In the rows, 128 means zero.
One turn moves each row of this set onto another row. After a few examples, where does it send each row asked below?
Pez: [131 127 119 129 123 128 136 149 144 123 152 132 139 122 131 123 149 159
 183 142 105 117 127 115 105 183 141]
Bam: [118 123 164  92 146 119 114 110 113 111 153 118 123 124 112 123 127 138
 160  92 161 156  86 131 137 139 125]
maki: [135 122 116  94 153 115 136 135 134 146 147 165 136 134 121 106 156 150
 159 114  98  93 140 121 106 147 136]
vovu: [148 111 134 119 142 131 142 134 126 106 132 105  99 113 119 134  93  92
 158 164 136 124 124 117 138  89 124]
dop: [153 122 128 136  99 118  85 136 136 133 126 128 115 152 116 117 135 134
 156 120 165 162 128 144 163 113 131]
Zusek: [158 111 115 139 124 145 120 128 136 124 142 154 143 138 159  86 170 142
 128 137 101 104 103 132 128 145 106]
zetel: [153 113  68 127 131 130 121 140 144 127 110 149 143 122 133 107 165 152
 122 143 130 117 109 139 114 153 141]
Madaf: [138 147 112 157 118 123 163 110 119 100 102 137 161 136 117 128 119 163
 112  97 141 100 106  99 129 124 117]
fim: [147 116 134 147 143  73 153 112 125 132 144 139 139 103 121 135 105 138
 143 124 121  95 156 131 160 157 128]
pigev: [134 139 166  95 139 148  99 123 138 104 146 145 124 114 105 149 111 152
 126 109 152 155 137 116 137 158 141]
Luteb: [105 131 141 106 123 124 118 130 128 127 147 125 157 155 121  95 110 156
 167 164 102 106 109 133 146 118 101]
pumo: [144 138 137 168 151  80 143 127 152 148 146 132 143  84 113 144 140 138
 140 146 119 109 132 110 158 134 103]
Misad: [128 109 139 134 135 162 137 131 102 138  98  99 110 118 127 121 110  95
 114 116 154 120 114 117 131  94 108]
fesap: [158 120 128 125 142 131 127 130 152 110 130 118 128  83 105 154  99  92
  99 120 126 108 131 122 162 111 117]
Nus: [148 140 165 135 130 152 120 137 119  93 149 104 147 147 131 148 149 135
 108 151 112 127  97 119 129 179 119]
Gekuf: [134 115 163 119 147 139 159 146 138 144 163 116 110 121 107 137  91  94
 109 144 145 127 134 109 130 102 114]
bura: [141 140 160 118 137 146 107 127 120 112 132 121 109  96 155 160 138 149
 150 111 142 170  99 119 157 135 117]
dom: [132 150 115 109 116 124 128 137 152 153 140 126 109 151 108 152 135 145
 107 108 177 152 119 145 169 125 125]
gigok: [105 141 129  86 139 113 142 131 143 152 136 122 141 162 141 127 118 154
 125 138  93 117 128 107 143 113  81]
Mene: [138 126 122 137 130 131 141 143 144 146 102  87 138 106  99 149  86 127
 138 111 149 124 128  84 148 112 109]
Peze: [115 145 137 143 132 129 166 118 113 136 110 108  97 138 123 132 149 117
 167 140 138 110 142 126  92 138 103]
Pov: [117 115 113 122 155 112 153 145 130 166 148 129 138 117 148 107 160 166
 166 141 122 123  93 107 118 152 120]
mov: [145 145 150 112 114 131 114 115 145 117 166 141 110 181 120 123 132 132
 130 121 146 138 125 119 178 114 107]
nev: [133 136 147  81 171 131  93 114 133 135 120 146 120 105 114 133 141 146
 130 107 152 156 111 108 139 105 113]
gimoz: [149 127 154 144 118 146 140 144 114 131 126 112 141 118  93 137  94 115
 147  94 139  91 125 118 160 100 130]
gad: [136 117  88 114 135 128 150 122 159 118 146 138 143 152 141 107 143 156
 102 138 123 115 109 105 117 181 114]
riv: [147 113 112 144 117 116 147 151 131 139 155 139 144 155 142 109 176 139
 107 101 125 126 103 125 108 162 136]
giker: [140 124 124 138 142 118 163 124 142 102 150 151 125  98 125 124 127 124
  96 175 145 127 103 155 101 115 120]
bivu: [139 132 129 170 107 136 133 115 138 126  96 129 171 109 116 111 125 147
 124  97 134 113 119 126 108 131  86]
belu: [131 126 119 106 121 141 105 110 160 140 131 120 111 140 132 117 108 145
 135 151 164 153 119 143 175 132  87]
Gato: [137 118 121  89 163  92 118 126 129 133 120 108 159 137  90 129 153 124
 101 107 131 121 101 144 110 153 122]
lelud: [150 107 130 123 166  95 104 133  91 136 112 116 158 133 124 112 166 135
 118 127 131 129  77 129 137 119 131]
Rifiv: [158 123 136 112 147 154 104 127 118 108 101 121 136 130 154 147 129 145
  94 157 109 129 136 123 132 170 114]
Pim: [153 107 136 144 132  91 156 122 129  95 147 147 116 127 149 117 128 110
 106 146 125 148 132 125  93 114 115]
fik: [128 143 142 127 103 111 119 185 136 148 145 137 146 143 109 151 141 140
 129 130 109 136 149 144 119 122 151]
dele: [114 143 145 146 150 143 156 124  99 151 113 143 112 140 108 117 136 143
 135 162 157 102 149 108 105 126 128]
Lusi: [149  98 148 158 128 114 132 138 125 108 151  99 135 102 118 132  89 100
 116 129 143 134 109  96 166 124 128]
Tuko: [119 130 103 124 111 105 136 176 119 143 116 112 134 126 144 159 122 161
 142 154 128 148 122 147 140 127 154]
lofen: [138 130 123 121 146 144 150 154 126 165 141 160 128 117 163 137 155 173
 132 130 105 111 138 108 127 157 134]
gubo: [124 131 135 126 132 150 136 128 128 103 120 100 121 137  75 126 112  93
 120 124 157 112 113  92 116 108 129]

gubo moves to Mene
riv moves to lofen
Gato moves to Tuko
Now these:
bura moves to mov
Madaf moves to pumo

One turn moves each row of this set onto another row. After a few examples, where does it send each row asked below?
gam: [125 111 126 110  83 139  55 151 124 102 139 190 137 149 110  97  94  80
 106 137 115 102 176]
Bep: [141 142 149 136  82 141  68 137 154 102 139 134 149 131  93 110 118 116
 156 204  90 151 126]
faf: [141 151 144 144  93 119  89  97 103 129 129 181  87 105  82 120 126  76
 153 168  96 150 120]
fugon: [168 143 178 139  89 128  57  87 135 100 126 180 145 120  82  85 164 101
 134 126 101 144 112]
Nevus: [154 157 147 137  77 134  79  97 146  78 135 195 125  81  72  99 101 121
 159 173  96 136 138]
zev: [131 140 177 159  87 126  85 146 131 124 147 145 177 142  98 116  96 112
 135 136 150 130 157]
Lilaz: [160 152 150 128  86 130  56 116 102 106 111 185 151 102  64  95 108 116
 141 134  69 161 148]
nog: [171 148 158 136  96 126  57  95 118 100 117 161 127 124  61 105 161 100
 138 136 106 149 106]
difi: [167 137 181 128 100 133  55 168 128 110 118 189 102 105  80  94 106 106
 152 145  98 117 141]
Bukiz: [156 150 145 118  89 132  62 106 107 113 111 184 150  99  60 103  99 108
 132 129  73 157 161]
zado: [137 143  95 150 100 107 111 128 142 123 122 169 148 161 106  73 132  83
 159 132 121  98 166]
tek: [164 113 116 151  92 148  96 122 139 140 163 159 145 125 140 101 133  96
 138 146 124 113 188]
lugi: [170 149 166 136  99 119  61  89 137 100 117 173 132 129  67  99 164 107
 140 130 100 148 115]
Fose: [175 144 172 136  85 117  37 142 144 100 144 177 137 108  56 116 112  58
 114 152 106 134 138]
kiko: [114 128 125 171  93 164  83 127 133 142 116 177 146 144 137  98 116  62
 124 155 114 114 134]
Bug: [149 135 126 127  80 112 104 119 144 107 145 183 168 160 123 110  93  62
 133 108 141 122 153]
lamod: [165 141 142 128  72 145  61  93 152  86 143 180 123  79  77  98  97 105
 163 181 118 134 139]
Mego: [104 142 168 139  82 113  92 141 136 123 155 166 131 136  85 109 130 103
 135 178  73 150 132]
tipa: [136 141 137 151 102 117  80 110 110 137 116 183  81 112  85 102 123  83
 159 172  97 147 117]
nok: [178 110 112 152 112 127  75 148 164 118 121 183 134 132 134 115 101 130
 134 129 127 118 151]
nula: [150 134 124 136  70 110  99 118 147 100 148 174 174 143 124 113 100  65
 124 104 142 129 147]
Tus: [147 134 122 138  80 112  90 127 136 116 142 174 174 132 119 109  94  51
 119 101 134 136 143]
numi: [139 136 163 157 126 133 100 152 138 107 131 188 161 161 108 124  89 123
 147 172 131 130 165]
veka: [129 120 138 129  81 168  73 138 153  94 125 166 127 133 137  79 105  95
 151 149 142  90 144]
sofu: [155 156 189 148  96 177  87 125 134 119 134 191 134  91  83  95 130  72
 163 159 100 117 136]
ganom: [149 151 138 121 102 135  67 109 114 117 102 199 146 100  62  91  90 114
 122 134  70 145 158]
rebam: [148 135 122 137  72 124  92 124 144 111 141 174 165 128 122 115  93  50
 119  98 138 139 147]
Gize: [170 112 112 137 113 124  91 146 150 113 118 181 131 138 144 119  93 124
 129 123 125 125 160]
tolo: [140 137 108 153  95 106 107 124 145 133 135 171 153 166 106  76 127  91
 156 135 124  89 168]
Vig: [140 156 139 141 101 127  91  99 112 116 128 182  83 101  69 119 125  84
 143 171 104 146 117]
zame: [163 113 115 145  91 153 100 117 128 125 168 169 151 124 137 104 143  94
 147 151 126 108 186]
Muki: [160 111 116 146  92 152  95 124 117 133 175 186 149 128 123 105 140  81
 150 150 119 108 188]
nuv: [169 148 137 127  77 137  66  90 150  83 141 180 121  85  76 101 100 103
 156 187 119 120 133]
sig: [157 168 150 162 124 136  76 131 156 121  98 184 137 120  53  95 123  61
 134 166  90 124 128]
mag: [122 146 151 150 116 116  91 155 144 113 127 119 136 150  89  93 122  94
 129 145 142 137 173]
fuf: [141 145 104 142 105 112 105 132 154 105 118 176 141 161 101  64 133  78
 166 127 127  97 158]
vitun: [142 143 101 145 113 111 106 126 154 111 124 167 150 152 102  64 140  79
 161 135 131  93 152]
Nuzek: [178 108 117 141 114 119  79 150 163 104 124 188 140 131 139 108  96 130
 134 126 129 118 147]
pebok: [138 118 128 158  96 130  50 124 168 102 131 189 166 168 108  95 134  83
 102 151 116  99 142]
Vus: [132 147 150  98 102 166  84 135 131 116 121 142 152 135  71 129  96 107
 133 166  96 153 129]
nufof: [134 142 159 144 124 145 106 135 143  91 158 158 143 150 105 113 126  77
 132 178 137 143 188]
fisu: [145 144 140 143 100 114  75 112  98 132 118 177  83 114  88 104 125  76
 151 167  97 146 115]
sope: [114 146 179 105  97 139  97 127 159 100 139 167 142 145  64 115 132 122
 125 147 103 129 120]
gipi: [157 111 115 141 102 154 103 125 119 134 172 186 145 115 132 102 131  84
 145 152 117 109 185]
Nuz: [161 138 172 139  91 126  58  80 136 105 131 186 145 125  72  93 166  92
 136 130 110 146 111]
Der: [152 145 137 114 104 132  58 114 117 114  98 197 143 108  60  92  94 111
 129 130  77 154 156]
labe: [164 155 141 132  77 132  71  96 153  84 132 182 118  84  74 101 100 122
 169 177 107 129 137]
lek: [173 116 114 131 112 130  93 140 160 107 121 172 132 144 149 112  93 108
 131 123 130 131 162]

Muki moves to nuv
sig moves to kiko
Now these:
Vig moves to tek
Nuzek moves to Der
Mego moves to nufof
Gize moves to Bukiz

One turn moves each row of this set onto another row. After a few examples, where does it send each row asked below?
limig: [179 138 128 117 121 162 108 135 148  97 129 145 127 111 139 105 114 138
 149 117  73  87 100 121 114 118 150 104  91 140 114  92 125 146]
kire: [179 131 142 111 113 152 134 103 159 136 140 119 121 131 124 101 115 138
 146 119 130 127 121 152  61 104 129 147 117 130 113  96 130 151]
bamis: [ 70  98 114 116 119 115 139 140 108 137 168 127 138 119 159 108 131 120
 131 146 127 136 158 144 138 153  99 140 145 124 101 138 101 122]
ruzan: [154 161 156 128 156 165 121  72 138 111 129 112 145 125 155 121 127 134
 153 108 115  91 130 129 102 124 138 125  88 135 124 148 139 145]
Reni: [146 155 161 131 150 170 116  81 148 108 135 119 132 134 162 118 129 139
 156 126 131  92 123 126 119 125 135 137  89 147 139 153 140 155]
giz: [181 130 148 107 111 154 122 109 160 140 143 128 114 142 130 104 119 146
 143 128 143 138 110 148  89 107 115 150 111 133 113 100 132 164]
zagi: [ 89  86 108 132 124 124 122 150 107 119 152 126 130 112 152 105 127 118
 136 140  92 158 126 116 151 170  86 120 133 112  96  98  95 132]
Kavi: [ 80 120 110 151 120 122 123 125  83 109 134 132 144 118 170 116 128 102
 135 144 109 140 126 123 150 157 110 114 150 115 128 141  88 115]
dazu: [ 90  83 109 132 118 124 122 150 107 114 158 134 132 123 150 106 125 113
 134 134  97 163 126 127 150 169  94 122 135 111  90 101  97 125]
pusal: [ 77 118 118 153 123 122 125 139  87 111 143 129 143 119 166 117 126 108
 147 146 105 131 129 120 149 155 107 113 148 114 125 139  91 110]
sigi: [170 137 152 115 107 154 132 115 160 128 143 119 108 140 125  97 117 131
 157 114 140 147 125 157  71 108 131 144 107 137 105  98 119 149]
damir: [175 142 127 109 116 163 109 137 157  89 121 149 118 114 141 108 117 147
 152 128  90  88  93 124 116 113 154 116  91 145 111 103 124 144]
tope: [165 155 134 119 109 164 103 144 153  89 132 154 116 123 135 103 118 134
 162 126  84  96 106 117 121 120 152 101  85 141 112  95 113 139]
Nobof: [ 89  81 103 143 126 126 120 144 108 120 152 135 130 118 158 105 127 116
 136 135  97 164 125 115 143 173  94 121 141 107  94  99  93 133]
lun: [179 146 132 125 116 166  91 136 145  96 123 141 123 113 133 121 111 132
 156 133  74  88  98 120 130 113 151 106  96 130 111 100 124 155]
mavit: [ 81 120 107 150 125 117 125 140  81 115 135 128 141 115 173 117 128 110
 139 145 108 127 125 117 146 158 109 119 153 115 124 136  83 120]
vero: [ 85  83 101 129 122 131 117 142 111 118 154 136 131 118 158 106 127 110
 126 136  95 161 126 126 153 173  97 120 129 111  97  99  96 133]
Zapab: [182 139 136 129 113 167 108 139 145  97 128 155 117 122 145 107 118 143
 158 124  84  97  80 122 132 125 147 114  93 146 122 106 126 154]
Nen: [153 157 158 117 154 170 113  76 154 102 127 111 130 127 157 124 130 142
 159 110 122  96 120 126 112 131 135 126  84 140 121 150 134 145]
Mikiz: [ 70  98 113 117 127 116 133 135 104 139 158 134 135 114 166 107 134 127
 124 143 126 135 155 144 135 157 105 147 146 124  97 135  97 131]
lunu: [ 70  97 109 113 113 122 137 132 107 139 163 137 133 115 161 105 130 117
 130 145 124 138 155 147 138 156 104 146 151 126 110 137  98 125]
nafiz: [149 153 158 129 147 172 110  72 138 113 128 111 141 120 148 130 123 132
 159 120 126  89 139 138 113 117 141 133  95 136 114 160 142 155]
zasot: [174 135 148 112 111 148 127 103 163 123 132 113 113 140 127 106 124 140
 153 127 141 133 109 149  65 108 129 143 111 130 118 104 128 151]
sipep: [179 123 142 112 108 159 119 108 162 136 143 111 112 130 119 112 111 136
 157 127 127 137 128 152  80 103 126 147 121 129 109  93 131 164]
tage: [ 77 121 117 151 122 114 130 133  81 115 135 125 148 111 164 115 126 113
 142 148 106 130 122 119 149 156 100 115 146 114 123 139  90 115]
Kol: [147 169 158 128 142 168 116  84 142 106 128 118 137 134 155 120 128 131
 158 109 134  97 144 130 112 136 141 125  76 137 117 158 127 142]
Veku: [ 72  94 116 114 121 115 143 138 106 139 157 126 136 108 158 101 131 125
 134 146 123 134 153 141 135 156  94 143 144 125 100 137 100 128]

pusal moves to dazu
vero moves to lunu
kire moves to ruzan
Now these:
Nobof moves to Mikiz
zagi moves to Veku
Nen moves to damir
Kol moves to tope
giz moves to Reni
nafiz moves to lun

